One turn moves each row of this set onto another row. After a few examples, where does it send each row asked below?
q_730: [  6  13  10 -14  -6   9  19 -11  -9  15   2  -8   1   7   2   9  13  -2
  -2  -4  -7   7  -8   5  -7  -6   9]
q_146: [  7  11   9 -13  -8   6  19  -7 -11  14  -1  -5   1   4   3   8  10   1
  -3  -6  -6   6  -8   7 -12  -4   8]
q_361: [  8 -16   4 -12  -1   3 -19  -1 -19 -12  -5 -11  12  -8  13 -22  11  -1
  -8 -11  -2  23  -6   2  10  -7  11]
q_396: [  5  20   5 -15   8   5   8 -21 -16 -20  -3  -2   8  -4   0 -11 -19  -7
  -6 -10  -3   7  -9   1   1  -3   5]
q_826: [  7  -6 -11   0  13   0  -5   8  -6 -29  -3  -4  -2   0  -4   4  -4   4
  -4  -8 -17  -2  -5  -8  -2  -1  -1]
q_650: [  7   9   9  -7  -7   5  18  -3 -12  15   0  -3   1   2  -1   6  14   1
  -3  -5  -7   5  -9   4 -15  -1   6]
q_42: [  4  14   8   4  11   1   5 -10 -20 -18  -2   1   8  -6 -10 -18  -5 -11
  -6  -5  -5   6 -14 -11  -4   3  -1]
q_190: [  3  18  10   0  15   5   5 -19 -16 -16   3  -5   7   0 -11 -15  -2 -17
  -5  -3  -6   9 -13 -13   5  -2   0]
q_706: [  5  -5  -8   2  18   3  -5   4  -4 -27   3  -8  -2   6  -7   4   4  -3
  -3  -4 -18   1  -6 -15   4  -4  -3]
q_883: [  5 -10 -16  -9  -5   4   9   2  -7  11  -3   0  -1  -4  15   0  17 -10
  -4  -7   5   1  -5   5  25  -5   0]
q_930: [  8  -3 -12 -11  11   2  -3   2  -4 -30  -3  -5  -2   2   3   8 -11   5
  -4 -10 -15  -1  -3  -2   0  -4   2]
q_468: [  7 -13   5 -16   1   7 -19  -7 -17 -12  -3 -15  11  -3  16 -19  11  -4
  -7  -9  -2  24  -4   2  15 -11  12]
q_652: [  7 -14   3 -16  -1   5 -19  -4 -18 -13  -5 -12  12  -6  17 -19   8   0
  -8 -10  -1  22  -4   4  12  -9  12]
q_288: [  4  21   8 -12  13   8   7 -25 -13 -18   3  -7   7   2  -4 -11 -11 -15
  -5  -5  -5   9 -11  -6   8  -6   4]
q_500: [  6  16   5  -5   7   2   7 -11 -20 -20  -5   3   8  -9  -4 -14 -15  -5
  -7 -10  -3   5 -12  -2  -7   3   3]
q_491: [  6 -11 -16  -7  -4   4   9   4  -8  11  -2   0  -2  -4  13  -1  19 -11
  -3  -7   6   2  -5   4  25  -4   0]
q_889: [  6 -10 -17  -9  -6   3   9   4  -8  11  -4   0  -1  -5  15   0  17 -10
  -4  -8   6   1  -5   6  25  -4   0]
q_81: [  6   9  11  -5  -5   6  17  -5 -12  16   2  -5   1   5  -3   5  19  -3
  -2  -2  -8   6 -10   0 -11  -3   5]
q_668: [  5  -1  -9  -5  18   7  -5  -5   0 -27   5 -13  -3  10  -3   8   1  -6
  -2  -4 -18   2  -4 -12  12 -10  -1]
q_163: [  5 -10 -15  -8  -5   5   9   2  -7  12  -3   0  -1  -3  14   0  19 -12
  -4  -7   5   2  -5   4  26  -5   0]
q_185: [  6   0 -11 -14  14   6  -3  -5   0 -29   1 -12  -3   7   3  11  -8   0
  -3  -8 -16   1  -1  -4  10 -10   3]
q_353: [ 5 11 11 -9 -4  8 18 -9 -9 17  4 -8  1  8 -2  7 17 -6 -2 -2 -7  8 -9  1
 -7 -6  6]
q_884: [  6 -14   6 -12   3   6 -20  -6 -17 -11  -1 -15  12  -3  13 -20  15  -5
  -7  -8  -3  24  -4  -1  15 -10  10]
q_276: [  6 -16   6 -10   2   4 -20  -2 -18 -12  -3 -12  12  -6  12 -22  15  -4
  -8  -9  -2  23  -6  -2  12  -9  10]
q_624: [  6 -11 -16  -7  -6   3   8   4  -9  11  -4   1  -1  -5  14  -1  19 -10
  -4  -8   6   1  -5   4  24  -4  -1]

q_468 moves to q_276
q_353 moves to q_650
Now find these:
q_826 moves to q_185
q_500 moves to q_288

One turn moves each row of this set onto another row. After a few examples, where does it send each row asked below?
q_793: [  5  -7   3   1 -12 -10  12 -13 -14  12  -2   2  10   1 -11  -1  -7  -4
   4  17]
q_279: [ -4  13  -5   0  11  14  -6  -3  13  -4   2  -5  -2 -11   2  -6  17  -1
   8  -6]
q_150: [  1   2   9  -9 -12   1  18   0   6  14  13  11   6   1 -16  -1  -6   0
  -6  14]
q_446: [  8  -3   1 -15   4  13  14 -19  -7 -12  16   8   3   2 -18   9   5  -5
   0   2]
q_410: [ -1   4   1  -6  -5  16   1 -31 -14  -3  -1   7   4   3 -10  12  -2 -10
   3   6]
q_921: [ -9  14  -2   2  -7   5  -7   8  16   6   0 -11   4   1  -2  -9  17   4
   8  -2]
q_524: [  8   5   0 -14   8  -8  26  -6 -14  -4   8  10   7   1  -6   3   9 -11
   2   4]
q_869: [ -8   1  -3  -2   3   7  -4  13   4  -7  19  -9   1   7   0 -10  16   5
   4  -3]
q_292: [  7  -7   1   1   0  -3  10 -23 -17   6  -2   6   6  -8  -6   2  -7  -8
   5  14]
q_231: [  5   1   6 -11   5   9  19  -9   5   3  17  17   0 -10 -12   1  -5  -4
  -6   9]
q_439: [-3 10 -4 -4  6  7  0  9 19 -1  9 -7  1 -3 -4 -8 20  5  6 -6]
q_9: [ -6   8   9  -2 -16   5   6 -12  -1  18  -1  12   5  -1  -9   2 -12  -6
  -2  16]
q_77: [ -1   6   6  -4   1  12   8 -21  -2   8   3  17  -1 -13  -5   4 -10 -10
  -3  13]
q_312: [ -2  13   3  -6  -9 -11  15 -11 -18   9  -9   7  11   7  -2   4   2 -14
   6  10]
q_734: [-15   6  -2   4 -10   5 -13   9  -1   2   7 -12   3  11   4 -10  11   3
   6   2]
q_529: [ -6  16  -6  -1   9  14 -13  -1   6 -12   5  -1   5  -5   2  -2  22   0
   4   0]
q_881: [-11  19  -5   3  -1  11 -18   0   5  -5  -3  -4   8   0   3  -2  19   0
   5   3]
q_894: [ -9  16  -4   0  -6   6 -13   9   9  -3   4  -6  10   6  -3  -4  22   5
   3   3]
q_539: [  4   8   3 -12  -7 -14  24   1 -12   6   3   6  12  11  -9   1   8  -8
   3   8]
q_138: [ -5  13  -5  -3   5   9  -8   9  11 -10  11  -3   9   0  -4  -4  25   4
   3   0]
q_678: [ -7   2  -6   0  13  14  -8   0  -1 -12  13  -5  -3  -3   6  -7  14  -1
   5  -4]
q_126: [ 12 -11   0  -4   6  -4  18 -16 -13   1   9   6   6  -9 -11   1  -3  -5
   2  12]
q_907: [-10  16  -4   5  -1  10 -13  -4  11   4  -7  -7   1  -6   4  -5  14  -1
  10  -3]
q_103: [ 10 -11   2  -5  -5 -10  20  -7 -10   7   9   3  10   0 -15  -2  -3  -1
   2  14]
q_932: [-15   7  -5   6   1  12 -17  -5  -5  -3   2  -8  -1   1  10  -6  10  -3
   8   0]
q_411: [  3  11  -1  -8   6  -5  16 -18 -20  -1  -5  11   6  -2   1   6   5 -17
   6   6]
q_320: [ -4   4   4  -6 -24   6   4 -17 -11   6  -1   1  10  15 -16   9  -2  -3
   3  11]
q_680: [  4  -3   4 -14 -14   4  16  -5  -3  -1  15   1   8  16 -24   6   5   2
  -1   6]

q_9 moves to q_77
q_869 moves to q_734
q_793 moves to q_292
Now find these:
q_410 moves to q_446
q_921 moves to q_907
q_312 moves to q_411
q_529 moves to q_138

One turn moves each row of this set onto another row. After a few examples, where does it send each row asked below?
q_140: [12 -3 10  3  6  6 10 14  5  1 -1  3]
q_16: [ -8   3  -4   1   5  -1   1  16  -6 -15 -20  -4]
q_93: [ -7   8   5   1  -2   4   3   4  -3  20   4 -12]
q_195: [ -1   2 -10  -3   6   4   2  16   3 -17 -15  -1]
q_709: [ -1   6  16  14  -8 -11   7  13   4   6  -8  -2]
q_820: [ -6  -2  15  15  -7 -12   6  14  -9  -1  -9   2]
q_441: [  1   8   3   3  -1   6  -3   0   8 -25  -6  11]
q_925: [ -5   0 -16  -4 -10   4  -4 -13  -2 -11   0   2]
q_567: [ 5 -6  7  1  9  3  6 15 16  0 -6 -3]
q_234: [ -4   1   0   4 -15  -7   4 -11  -1   7  12   0]
q_43: [-17  19  -2   2  -8   3 -10 -10  -1  -6   0  -3]
q_199: [  1   7  -2   2   8   1  -4  17   4 -13 -19  -6]
q_704: [ -9  -2   6  12 -17  -7  -1  -8  -5  11   6  -1]
q_998: [ -2   2 -19  -8   1   5  -7  -7   1 -12   1  -4]
q_63: [-12  17  -7   8 -17   2  -9  -6   3  -2   4   1]
q_718: [ -5   1  13  14   0  -8   5  21   1   4 -10  -5]
q_143: [ -5  -8   1   6 -16  -5   4  -9 -13   5   5   2]
q_20: [  3   3  -4   4  -6   8  -1   1  13 -25   0   1]
q_945: [-10   7   3   6  -2  -2  -2   8   5  23   0  -4]
q_182: [ -6  -4 -17  -8  -4   5  -1  -6 -10 -10  -6  -4]

q_234 moves to q_998
q_195 moves to q_718
q_63 moves to q_20
Now find these:
q_93 moves to q_43
q_16 moves to q_820

